In the rows, zero is written as 128.
Each named turn below is shown by a few rows before and after it. Which turns, in which order, take the first row of each later pair to the second? The first pair is answered.
J_701:
[ 87 142 135 113 134 148  98 121 126 129 146 106 116 105 132 114 136] |-> [ 92 154 141 109 133 161 108 116 113 121 139 112 114 119 132 113 120]
[136 134 119 123 110 136 130 128 120 133 103 150 145 130 161 112 127] |-> [154 134 133 124 121 130 151 113 107 128 107 148 128 141 140 122 110]
[133 136 155 126 119 149 129  78 137 128 112 145 135 123 160 125 108] |-> [148 124 155 133 130 137 137  68 134 124 123 130 121 115 134 138 105]
[100 111 159 143 139 151 104 117 172 142 128 116 123 106 125 127 108] |-> [ 97 120 157 137 134 159 104 118 168 140 121 126 130 117 133 124 104]
J_580:
[179 108  96 153 138  82 122  80 128 125 139 128 130  87 134 156 149] |-> [132  85 122 161 114 118 146 157 186 144  86 136 136 147 109 169 122]
[137 124  98 115 105 130 129 160 127 120  92 172 172 158 163 112 145] |-> [187 125 104 119 131 100 145  96  93 105 124 163 148 134 145 129 142]
[128 115 143 151 112 147 136 121 165 131 101 151 142 143 149 127 107] |-> [137 133 125 140 117 133 112  91 139 124 125 155 145 110 171 113 133]
[147 123 113 147 134 109 149 104 138 145 113 146 134 140 139 129 146] |-> [135 125 116 143 128 114 142 118 150 148 105 150 142 145 140 122 146]
J_621:
[ 82 130 140 119 128 128 156 131 140 139  89 102 138 138 134 122 130] |-> [103 144 120 110 131 109 160 133  97 129 104 105 139 135 136 115 145]
[143 132  93 133 113 121  85  99 139 137 148 134 148  96 146 141 132] |-> [104 117 120 137 110 147  85 132 177 152 135 123 138 112 125 143 121]
[163 149 113 124 125 126 145 109  90 105 111 162 141 141 154 114 125] |-> [140 128 149 143 119 154 136  98 150 124  87 160 139 143 154 119  99]
J_403:
[138 106 125 146 127 116 144 140 139 131 118 133 128 141 111 144 120] |-> [106 119 130 129 135 127 128 158 130 130 137 118 116 131 101 132 129]
[133 130 131 124 128 122 150 117 100 127 117 143 126 143 145 147 129] |-> [114 136 139 110 135 131 141 122  94 128 133 129 114 138 132 137 132]
[135 134 134 110 137 140 130 102 120 133 132 131 131 119 135 103 130] |-> [138 134 125 111 133 139 130 104 122 134 125 139 138 124 143 103 130]
[124 132 161 102 139 128 113 142 148 103 165 133 131 117 145 146 140] |-> [144 119 147 111 131 122 119 136 155 103 144 150 145 121 165 151 135]

Each pair is 2 to 4 turns apart.
[108 140 103 109 114 136 140 184 106 124 122 129 139 142 130 117 146] |-> [ 83 143 125 115 112 162 102 137 146 135 122 121 141 110 155 105 136]  J_621 then J_403 then J_621 then J_403
[146 136 129 114 134 122 130 122 110 114 121 140 135 142 130 141 110] |-> [121 120 121 121 128 122 111 161 138 126 123 127 142 132 127 136 128]  J_580 then J_701 then J_701 then J_580
[103 156 116 110 131 120 108 136 146 140 124 112 130 117 133 107 152] |-> [114 171 138 101 130 131 140 131 130 132 114 124 121 148 123 110 124]  J_701 then J_701 then J_580
[152 143 142 115 133 130 128  76 111 133 154 136 147 122 137 140 121] |-> [123 151 129 108 120 140 103 103 123 143 145 143 167 123 158 125 133]  J_580 then J_580
[105 155  91 109 125 113  94 130 115 130 144 128 143  83 167 116 168] |-> [141 148 163 126 134 133 172  88 116 122 109 139 108 154 112 148  78]  J_701 then J_580 then J_621
[168  92 154 135 115 110 153 150 171 140 116 144 141 129 142 189 113] |-> [142 127 106 102 118 105 113 180 125 130 147 139 157 102 177 154 165]  J_621 then J_580
[123 161 115  79 135 135 135 160  65 110 138 136 124 155 124 108 129] |-> [139 136 100 103 116 132 149 165  98 114  92 164 152 177 145 124 116]  J_403 then J_580
[130 104  99 137 118 105 137 185 124 113  98 137 149 164 127 147 158] |-> [ 98 138 115 108 145 114 107 167  90 107 155  99 121 126 112 126 176]  J_403 then J_621 then J_403
[125 151 138 105 147 127 140 128  76 116 151 114 100 138 103 123 128] |-> [ 91 147 121 102 133 132 117 167  93 129 145 110 117 131 115 113 149]  J_580 then J_701 then J_580
[ 75 127 116 143 129 144  94 149 165 131 126 122 129  83 134 123 145] |-> [112 117 163 151 141 147 156 123 154 120 113 123  96 130  83 154  95]  J_701 then J_580 then J_580 then J_701
[159  86 154 157  91 131 148 128 119 140 128 145 139 113 101 168 127] |-> [112 132 146 115  93 153 101 140  88 135 156 135 147  84 136 124 158]  J_580 then J_580 then J_403 then J_701
[ 95 115 145 144 118 138 141 138 147 162 127 121 143 161 136 132 124] |-> [104 124 122 137 119 124 119 113 132 156 137 129 157 132 172 122 146]  J_580 then J_403 then J_580 then J_580
[136 106 150 124 125 129 147  97 129 121 155 147  90 142 145 141 113] |-> [127 114 143 112 127 126 155 129 110 116 162 141  89 157 131 138 120]  J_621 then J_621
[149 135 137 141 123 136 146  84 109 123 129 131 127 133 143 139  97] |-> [109 126 157 139 116 159 130 106 145 138 122 120 124 134 133 133  94]  J_580 then J_580 then J_701 then J_621
[119 147 107 116 131 110 111 139  94 125 154 125 123 106 144 114 161] |-> [134 107 160 154 128 122 139  95 158 137 115 131 108 125 118 147 106]  J_621 then J_580
[100 141 164 100 137 163 151 154 116 125 133 102 104 158  94 129 106] |-> [124 122 141 117 154 123 128 126 115 130 171  78 102 101  85 137 145]  J_580 then J_580 then J_701
[134 129 146 118 123 124 165 143 122 127 107 136 121 159 112 137  99] |-> [117 146 119 111 117 131 114 118 126 126 115 145 148 116 171 109 128]  J_580 then J_621
[132  91 123 162 113 130 109  98 196 149  83 161 144 112 159 150 117] |-> [157 129 126 140 123 133 120  51 141 127  93 174 142 117 177 136 104]  J_701 then J_580 then J_701
[129 126 115 129 117 130 119 140 143 135 100 138 140 137 157 122 133] |-> [157 126 111 134 131 112 123 105 123 128 120 132 132 114 152 132 139]  J_580 then J_701
[122  90 112 152 115 114 105 170 172 148 143 133 148  97 132 147 142] |-> [145  99  90 144 115  97 105 153 143 139 155 137 151  89 145 146 155]  J_621 then J_621
[134  86 118 104 133 139 180 161 134 126 111 142 114 156 102 145  97] |-> [123 120 112  71 148 134 162 156  85 114 153 116 100 130 105 125 123]  J_621 then J_403
[133 146 142 117 129 141 129  92 111 123 108 126 140 133 168 113 109] |-> [142 131 156 126 133 144 146  89 119 126 104 120 128 142 143 124  98]  J_621 then J_403 then J_580 then J_580
[170  97 141 151 136 102 123  74 147 102 114 125 122 112 139 163 112] |-> [151 114 120 139 132 102  88  82 142 102 125 129 143  91 179 138 138]  J_580 then J_580
[163 136 152 120  99 151 174 129 115 104 113 167 146 182 105 112  95] |-> [162 166 117 101 100 139 131 102  85  98 143 168 159 135 152  80 135]  J_580 then J_580 then J_580 then J_580
[137 177 153 105 137 127 157  88  64 108 144 130  85 142 104 111 104] |-> [119 140 169 122 133 131 171 141 105 123 124 116  77 167  64 129  93]  J_580 then J_701
[133 117 131 145 143 108 142 134 121 122 159 111 105 128  91 128 139] |-> [140 103 112 158 117 110 145 154 150 126 114 143 138 147 123 132 136]  J_580 then J_403
[102 145 152 126 142 127  88 103 148 130 155 106 114  80 117 120 132] |-> [111 147  93 115 122 115 105 185 123 124 129 136 149 122 138 112 159]  J_403 then J_621 then J_621
[167 168 139 110 134 132 125  41  94 120 128 133 114  95 155 124 118] |-> [163 116 172 148 127 135 165  80 155 141  92 124 100 134  94 162  83]  J_701 then J_701 then J_701 then J_580
[ 96 154 162 110 110 143 129 130 143 135 114 130 125 169 130 129  88] |-> [115 164 128  99 115 122 143 155  99 123 122 136 134 180 133 128 106]  J_403 then J_621
[167 111 117 139 129 109 145 110 108 121 128 148 117 144 112 144 126] |-> [136 100 134 143 126 129 148 143 133 131 115 138 113 162  94 144 114]  J_621 then J_621
[116  90 117 133 151  94 109 182 118 142 137 111  83 113  64 111 151] |-> [100  72 150 155 132 128  96 143 186 157  87 133  99 119  94 116 110]  J_701 then J_580 then J_621 then J_580
[184  99  95 167 168  85 174 125  83 111 150 127 144 146  72 176 115] |-> [165 128  54 146 165  85 121 120  62 107 175 133 167  98 132 141 163]  J_580 then J_580
[142 122 163 115 145 147 117  69 121 138 159 119 122 103 145 132 140] |-> [161 126 106 105 126 128 142 146  87 125 135 147 155 151 158 129 157]  J_580 then J_621 then J_403 then J_580
[137  90 127 153 119 126 128 144 160 147 124 103 115 122  91 160 118] |-> [144 115 146 140 117 139 151 131 138 137 110 117 108 157  91 152  85]  J_701 then J_701 then J_701 then J_701
[ 78 130 163 125 115 151 117 115 142 146 124 124 114 131 139 134  91] |-> [ 71 138 153 113 116 148 124 149 119 144 134 115 112 143 124 130  98]  J_621 then J_621 then J_621 then J_621
[138 142 129 114 137 112 142 140 101 120 151 125 116 126 102 133 143] |-> [104 150 154 114 123 148 116 118 142 130 127 135 135 119 143 115 123]  J_621 then J_621 then J_580 then J_701
[135 126 163 125 145 134 164 112 119 122 128 123 104 155  88 146  89] |-> [ 98 150 154 106 130 159 149 142 121 122 112 140 127 170 122 121  91]  J_701 then J_580 then J_701 then J_701
[131 104 129 140 135 127  84  78 153 131 123 136 132  82 151 123 144] |-> [151 106 160 140 137 139 126  65 148 123 104 147 118 125 127 138 100]  J_701 then J_580
[ 92 111 131 147 122 143 112 176 179 145  91 144 159 127 148 125 143] |-> [165 112 133 158 148 107 119  70 146 128 123 146 140  82 157 139 143]  J_621 then J_621 then J_621 then J_580
[ 72 149 154 118 122 151 105 150 154 135 108 126 140 146  98 124  85] |-> [130 159 102 120 124 113  85  85 122 120 124 150 165 100 159 118 116]  J_403 then J_580
[155 135 100 138 142 108 107 106 102 120 147 129 158  95 160 135 141] |-> [101 118 136 134 141 142 131 190 135 138 132 104 134 144  99 144 121]  J_621 then J_580 then J_580 then J_621
[181  72 136 206 129 104 174 123 154 143 111 107 120 147  88 151 125] |-> [195 103 104 188 141  85 137  76 112 129 156 106 127  92 128 131 163]  J_580 then J_580
[126 120  82 130 121 100 110 173 128 129 136 123 141 122 137 127 166] |-> [136 148 107 112 141 107 123 137  81 116 164 111 114 122 116 119 153]  J_701 then J_580 then J_403 then J_701
[127 144 132 133 151 123 132 130  86 137 153 110 102  87  72 128 120] |-> [149 118  75 161 118 105 115 140 122 141 107 155 158  80 139 135 140]  J_701 then J_403
[111 159 111 100 141 122  97 130  81 120 178 102 118  87 128 102 171] |-> [115 182 128  86 139 141 115 119  60 108 163 119 117 118 137  96 142]  J_701 then J_701
[101 169 137  87 135 151  91  73 113 123 161 104 131  77 178  98 153] |-> [136 141 176 101 150 145 189 130 100 122 145  90  89 162  67 148 108]  J_580 then J_621
[104 156 116 109 138 158 129 136 105 108 127 128 117 152 139 100 116] |-> [121 155 116 109 146 144 130 120  92 106 146 117 107 135 128 104 124]  J_701 then J_580 then J_580
[113 163 138  83 137 150  85  62 100 104 116 145 120  89 155  91 133] |-> [149 120 159 123 127 143 134  46 145 110  68 164 118 135 129 132  85]  J_621 then J_403 then J_701
[148 147 125 139 132 142 131  77 138 149 107 129 118 137 155 124 107] |-> [ 95 148 135 130 137 160 111 126 159 163 124  97 107 132 128 116 124]  J_403 then J_580 then J_701 then J_580
[ 94 116 149 122 137 140 105 130 167 145 156  77 110 110  93 128 136] |-> [103 137 153 110 145 138 107 103 142 138 167  76 103 104  98 123 129]  J_701 then J_580 then J_621
[113 117 101 138 126 115 130 171 141 130 108 117 137 146  96 145 149] |-> [123 130 104 124 141 106 128 147 108 120 149 100 117 123  86 140 157]  J_403 then J_621 then J_403
[142 103 162 171 142 107 121 123 192 127 106 122 124 138  89 160 125] |-> [155 125 105 159 135  86  85 104 161 116 120 142 157 101 155 135 167]  J_403 then J_403 then J_580
[126 103 167 116 138 160 149 120 144 143  91 104 112 181  87 132  86] |-> [174 107 131 120 132 134 161 103 110 128  80 135 127 191 117 133  92]  J_621 then J_580 then J_621 then J_580
[122 122 138 155 143 129  90  93 138 143 148 123 119  74 144 128 119] |-> [ 82 135 125 132 139 142  95 185 127 145 142 115 121 107 123 115 135]  J_580 then J_580 then J_621
[123 113 178 143 127 147 153 110 144 131 106 133 102 154 101 145  96] |-> [110 114 185 137 138 148 139 102 141 128 127 116  91 132  95 137 102]  J_580 then J_580 then J_621
[ 89 143 106 108 125 136 113 162 136 131  94 145 159 128 168 106 160] |-> [174 122 129 129 155  99 166  82  97 115 117 134 116 126 118 145 129]  J_621 then J_580
[141 123  95 111 133 110 113 154 141 128 132 136 169 125 134 127 155] |-> [161 101 128 135 140 109 131 113 166 132 126 130 146 129 110 149 121]  J_580 then J_621
[108 143 163 126 139 167 125 142 128 143  96 128 114 162 122 126  88] |-> [137 144 163 123 156 147 140 110  97 129 117 117 100 150 101 132  93]  J_580 then J_580 then J_621
[161 145 146 111 130 121 161  93  86 111 133 134 111 148 114 137 100] |-> [156 151 123 103 131 107 129  90  75 111 156 127 122 112 137 122 132]  J_580 then J_580 then J_701
[154 124  76 122 108 105 151 185 106 114 109 150 154 156 141 135 149] |-> [162 141 104 120 106 128 112  79 121 112 117 163 158 115 195 119 131]  J_621 then J_621 then J_580 then J_701
[151 141 145 143 146 117 118  74 150 119 120 101 161  84 160 144 138] |-> [133 144 171 140 132 149 147 109 168 123  81 118 163 141 149 147 102]  J_701 then J_701 then J_701 then J_580
[146 139  69 152 118 116 130 113 112 118 114 168 153 150 185 128 128] |-> [ 88 170  80 118 129 139 102 149  96 123 146 133 138 135 171 101 148]  J_403 then J_403
[145 142 100 152 110 131 133 100 111 121 137 131 163 107 129 150 163] |-> [142 136 120 159 109 140 167 128 115 123 117 133 153 149  95 165 137]  J_701 then J_580 then J_621 then J_621
